In the data rows, zero lies at 4.5, halfway between 4 and 5.
Here are some points, one per row:
[3 4 2 6 5 3 6 3 6 7 6 2 2 5 5 6 6 9 7 4 2 5 2 3 3 6 5 5 6 4 3 3 3 6 5 3 2
 4 3 7 4 6 7 5 7 4 2 3]
[6 4 6 6 5 7 6 3 6 4 5 6 6 6 1 4 2 5 6 2 3 5 6 6 3 7 5 4 5 4 4 8 6 5 4 3 5
 2 7 4 4 6 7 3 5 6 6 7]
[5 4 1 5 6 7 2 6 3 4 6 5 5 5 5 7 3 4 6 5 7 2 5 7 2 3 5 5 3 4 7 4 7 6 2 6 6
 3 7 3 5 6 4 3 6 4 6 7]
[3 9 5 6 5 3 3 3 6 6 6 6 6 5 6 5 5 9 3 3 6 4 2 3 3 5 5 4 5 6 3 3 3 2 8 3 5
 7 8 4 1 2 3 6 5 6 6 4]
[6 8 5 5 2 6 6 7 3 5 3 5 5 6 3 6 3 3 3 7 5 5 2 4 6 7 5 5 2 7 7 4 6 7 5 5 4
 6 4 7 5 3 3 6 5 7 2 4]
[4 3 2 5 5 3 1 8 6 6 6 6 2 5 1 6 6 8 3 5 6 6 3 3 4 6 5 5 6 7 3 4 3 3 7 3 6
 2 4 3 4 6 3 6 1 2 5 3]
[6 3 6 5 7 6 6 6 3 3 3 5 5 6 7 8 3 4 2 4 6 2 6 2 5 3 6 6 5 5 3 4 6 7 6 6 3
 6 3 3 5 6 4 3 6 4 6 3]
[5 3 6 5 1 7 6 6 4 3 3 5 6 5 2 5 8 4 3 7 6 1 6 3 5 4 1 4 3 5 3 4 6 2 5 5 2
 6 4 3 6 7 4 3 6 4 5 2]
[6 4 1 5 6 7 6 3 6 3 6 6 6 5 2 3 3 4 7 5 5 6 6 7 6 2 5 5 6 8 4 3 6 3 6 2 6
 7 3 3 4 2 3 6 5 4 6 3]
[2 5 2 1 4 7 5 4 5 3 6 2 2 5 5 4 6 3 6 2 3 5 3 2 4 5 1 2 6 5 3 3 7 6 6 3 6
 3 7 3 3 5 7 6 2 4 7 6]
[2 4 6 5 5 6 5 3 2 7 2 6 2 1 6 4 2 4 7 3 7 5 2 7 5 6 6 3 5 3 3 3 6 6 7 6 3
 6 3 3 4 6 7 6 1 4 3 3]
[3 4 2 2 5 6 5 4 7 3 2 2 3 6 5 1 2 4 2 2 3 6 3 4 5 6 2 3 7 3 7 4 6 5 3 6 2
 7 4 7 3 5 3 6 2 2 3 6]
[5 4 2 5 6 3 6 6 3 8 3 6 5 6 5 3 3 4 6 6 2 2 6 3 4 3 6 3 4 5 7 4 3 6 5 5 3
 3 3 8 6 6 4 2 6 3 6 3]
[5 3 2 5 0 3 2 6 3 2 3 6 5 6 6 5 3 4 7 5 6 2 6 3 5 4 5 6 3 2 3 4 2 3 6 5 3
 3 4 7 7 2 4 7 5 4 6 4]
[8 4 5 2 5 3 6 3 6 4 5 1 5 5 5 4 6 4 5 2 3 5 5 6 4 6 5 3 1 5 4 7 2 6 5 4 5
 4 6 3 2 6 7 7 4 7 7 2]
[3 4 5 6 4 4 2 3 6 3 6 1 5 5 6 4 6 3 2 4 6 6 6 7 4 6 5 4 5 5 4 8 4 3 7 3 5
 3 2 4 4 6 2 2 5 7 6 6]
[6 8 6 5 2 6 1 2 3 7 4 5 5 5 2 3 3 4 3 4 6 5 7 3 5 2 6 5 3 3 3 4 6 6 2 5 3
 6 4 7 5 3 3 7 5 5 2 3]
[7 4 5 1 5 3 1 4 6 4 5 7 6 6 6 3 6 4 6 4 3 6 5 6 3 6 5 5 5 4 3 7 7 6 4 3 5
 8 6 4 3 5 7 2 5 5 6 6]
[6 5 2 6 6 6 5 6 3 4 6 6 1 5 5 6 7 4 5 3 2 1 5 7 4 3 1 2 4 4 3 5 6 6 5 6 3
 3 6 4 5 4 3 3 1 1 1 6]
[6 3 6 6 6 7 5 2 3 3 6 6 6 5 6 6 6 4 6 3 3 6 5 2 7 3 2 2 4 2 7 3 2 6 3 6 7
 3 6 4 3 5 3 3 6 4 2 6]
[6 4 2 5 6 3 6 6 4 3 3 5 7 0 5 5 3 4 6 7 6 3 6 3 3 3 5 6 5 2 2 4 3 6 3 5 2
 3 4 7 8 5 3 3 1 4 6 7]
[6 3 6 5 1 2 6 6 3 3 3 5 5 5 2 6 2 4 3 5 1 6 5 3 5 3 2 3 2 4 3 4 7 2 4 6 7
 6 3 4 5 6 4 4 5 3 5 7]
[6 9 6 5 6 3 5 6 4 7 2 5 5 5 6 6 6 4 7 3 6 6 6 3 8 3 2 1 3 6 7 4 3 2 5 6 2
 6 3 4 5 6 4 4 6 3 6 7]
[3 4 5 6 6 3 3 4 1 7 2 2 5 5 5 2 6 4 3 7 6 5 6 6 3 7 5 5 7 2 3 3 3 2 3 3 5
 3 4 3 4 2 7 6 5 6 2 7]
[2 5 6 1 5 3 6 4 6 3 6 3 6 6 5 3 5 4 6 3 7 5 5 6 3 1 5 6 5 4 4 7 3 6 6 3 6
 3 2 4 5 6 7 6 6 4 2 7]
[2 4 6 2 5 3 6 4 5 3 5 2 6 5 5 3 6 4 7 3 3 5 6 6 5 6 5 6 4 8 3 7 3 6 5 3 5
 3 8 4 5 6 2 6 5 5 2 2]
[5 8 5 4 2 6 6 6 4 7 4 5 5 5 3 4 3 4 3 6 6 6 1 4 9 3 2 4 2 4 2 4 6 3 2 5 3
 5 4 3 6 2 4 2 5 2 6 3]
[6 3 6 6 6 6 5 4 6 3 7 5 1 0 2 2 3 4 6 5 6 5 3 2 7 6 5 5 4 8 4 8 6 2 7 7 3
 6 4 7 5 2 7 5 6 5 2 3]
[2 8 5 5 2 3 3 6 3 5 3 5 4 5 2 6 7 9 4 7 6 6 6 3 4 3 5 4 4 2 7 5 3 7 1 6 6
 7 3 3 4 2 4 2 5 7 6 3]
[3 4 5 1 5 7 2 4 6 7 2 6 6 0 6 3 3 4 3 4 2 5 2 3 4 5 5 7 6 5 7 8 3 6 4 6 6
 3 3 2 3 2 3 6 6 7 3 3]
[6 5 7 5 6 3 2 6 3 3 7 5 5 5 5 5 2 4 6 6 2 2 5 7 3 3 5 5 4 1 7 3 3 1 3 6 6
 4 7 3 6 6 4 3 5 6 5 2]
[4 4 3 1 5 4 6 3 5 3 6 3 2 5 6 3 6 9 3 5 6 1 3 4 5 6 6 7 6 6 7 4 4 2 2 3 6
 3 4 7 7 5 3 6 2 3 6 7]
[3 3 6 6 5 3 6 3 6 7 7 6 6 6 2 5 6 2 3 5 6 5 2 3 6 6 6 7 7 5 7 4 3 3 5 3 5
 7 4 3 5 6 3 2 1 4 5 6]
[3 3 6 6 6 4 2 3 6 6 2 2 6 5 6 4 6 3 3 6 6 6 2 3 1 5 4 7 6 6 3 3 4 3 5 3 6
 3 4 8 5 2 7 5 5 5 6 3]
[2 4 5 6 5 3 6 4 6 3 6 6 1 0 6 4 6 3 2 3 3 5 6 7 4 6 6 6 4 4 4 3 2 6 4 3 5
 7 7 4 3 5 7 3 6 3 6 6]
[6 3 6 5 1 6 6 7 3 7 7 5 6 5 6 8 6 4 5 3 3 6 6 7 4 2 6 2 5 5 7 4 7 5 4 6 2
 3 7 4 3 2 7 6 5 7 3 3]
There is one direction along which these points spread out most. Take the direction at right angles to it along which they spread out most. Go by this last direction. How far along it is each point below, from 0 to 99? The average is 50, and the first point in the table lies past the average. One standard deviation of the points above along it is 16.
[6 4 2 5 6 3 6 6 4 3 3 5 7 0 5 5 3 4 6 7 6 3 6 3 3 3 5 6 5 2 2 4 3 6 3 5 2
 3 4 7 8 5 3 3 1 4 6 7] 49
[3 9 5 6 5 3 3 3 6 6 6 6 6 5 6 5 5 9 3 3 6 4 2 3 3 5 5 4 5 6 3 3 3 2 8 3 5
 7 8 4 1 2 3 6 5 6 6 4] 74
[8 4 5 2 5 3 6 3 6 4 5 1 5 5 5 4 6 4 5 2 3 5 5 6 4 6 5 3 1 5 4 7 2 6 5 4 5
 4 6 3 2 6 7 7 4 7 7 2] 30
[3 3 6 6 6 4 2 3 6 6 2 2 6 5 6 4 6 3 3 6 6 6 2 3 1 5 4 7 6 6 3 3 4 3 5 3 6
 3 4 8 5 2 7 5 5 5 6 3] 77
[2 5 6 1 5 3 6 4 6 3 6 3 6 6 5 3 5 4 6 3 7 5 5 6 3 1 5 6 5 4 4 7 3 6 6 3 6
 3 2 4 5 6 7 6 6 4 2 7] 41
[3 4 2 2 5 6 5 4 7 3 2 2 3 6 5 1 2 4 2 2 3 6 3 4 5 6 2 3 7 3 7 4 6 5 3 6 2
 7 4 7 3 5 3 6 2 2 3 6] 51
[2 4 6 2 5 3 6 4 5 3 5 2 6 5 5 3 6 4 7 3 3 5 6 6 5 6 5 6 4 8 3 7 3 6 5 3 5
 3 8 4 5 6 2 6 5 5 2 2] 38
[6 4 6 6 5 7 6 3 6 4 5 6 6 6 1 4 2 5 6 2 3 5 6 6 3 7 5 4 5 4 4 8 6 5 4 3 5
 2 7 4 4 6 7 3 5 6 6 7] 25
[6 3 6 6 6 7 5 2 3 3 6 6 6 5 6 6 6 4 6 3 3 6 5 2 7 3 2 2 4 2 7 3 2 6 3 6 7
 3 6 4 3 5 3 3 6 4 2 6] 26
